Turns, then the turns between two rows, first turn first; the first pair answered:
Mul (before -> after):
[ -7  -7 -16 -14  29  -5   6   4  -9   6]  ->  [  1   0  -6  19  16 -11  -9  21 -22  -2]
[  5   5  18  -5 -33   0 -11  27  21  15]  ->  [  3   0  10 -23 -24   9   1  18  29  18]
[-27  20   3  18   7   7  15  -4  -2 -13]  ->  [-26  21   2  19   1  13  10  -5  -5 -12]
kita (before -> after):
[ 25  -6 -15   9 -32  34   1  -7 -21  15]  ->  [ 16  -3  -4  22 -43  17   3  -5 -23  14]
[ 15  -5 -18  20  37 -32  -1  13 -34 -30]  ->  [ 27   2 -33  -4  53   5   2   3 -31 -22]
[ 15   9  -7  35  42 -24  -9 -19  -6  -9]  ->  [ 21   9 -17  26  48  -1  -8 -26  -5  -7]
lupo (before -> after):
[-14 -16  -7 -33  -7   5   8  13  20   4]  ->  [-20  -7  10 -12 -27  12  16  -2  22   4]
[ 41  16   1  28  -8  15   9 -25   1   1]  ->  [ 36  -7 -24 -11  31 -20  -1   1   0   2]
[ 51   3   5  23 -25  -1   2  17  33  33]  ->  [ 61  -5 -16   0   1   2  -8  30  26  31]
zugop (before -> after):
[  6   0  -1  14 -17  -4 -17  16 -14   1]  ->  [ 21  -6  -7   8   2   0 -10  -5 -10  18]
[-33  -3   0  14  25 -12   0   6 -21 -26]  ->  [ -8 -16  10   8 -10 -43 -17  21  -4   1]
[  0   4  -1   3  10  22  15 -29   1   4]  ->  [-26  12  10  13 -19  13   1   0   1 -12]
[  2 -11 -14 -61  38  13   4 -14  -2  19]  ->  [-47  10  -6 -49  17  21  -8  19 -10 -25]
vak (before -> after):
[ -2  15   3  -3   2  22  -8 -18   0 -17]  ->  [ -7  18   2  -3   8  20 -12 -14  -6 -22]
[-27  16   1 -34 -27  22   1  14  23  -4]  ->  [-18  25  21   4 -40  28  11 -12  20  -3]
[ 20  -2 -11  -4   7 -27  -3  11  -1   9]  ->  [ 23  -2  -6 -15   0 -18   0   5   9  17]
Then:
(2 to 4 turns a pair)
[-12   6  -1  44  30 -25  -7  -3 -32 -35]  ->  [ 23 -27 -22 -10  37 -50 -18   9 -10   9]  zugop then zugop then vak
[-16 -24 -21  -3  25 -55   1  17   2  -4]  ->  [-43  10  -8 -12   6  37  28 -17  16 -11]  kita then vak then zugop then vak
[ 18  -2   5  19  13 -50   8 -27  -4  -5]  ->  [-12   2 -18 -14  31 -40   2  -2  -9 -27]  zugop then vak
[ -9  -7 -34 -38   1   6  -9  31  -1 -12]  ->  [ 11  -8  -4 -18 -37   3  15  -8  29  26]  zugop then vak then lupo then lupo
[-28  -7  -1  -7  15 -15  42   3   5 -46]  ->  [ 30 -20  14  15 -19 -37  39  -5  17   3]  vak then vak then Mul then zugop
[ 23  15   4 -17 -15  39 -17  32   6  21]  ->  [ 25  20  25  29 -32  19 -12  23  -2  18]  vak then kita
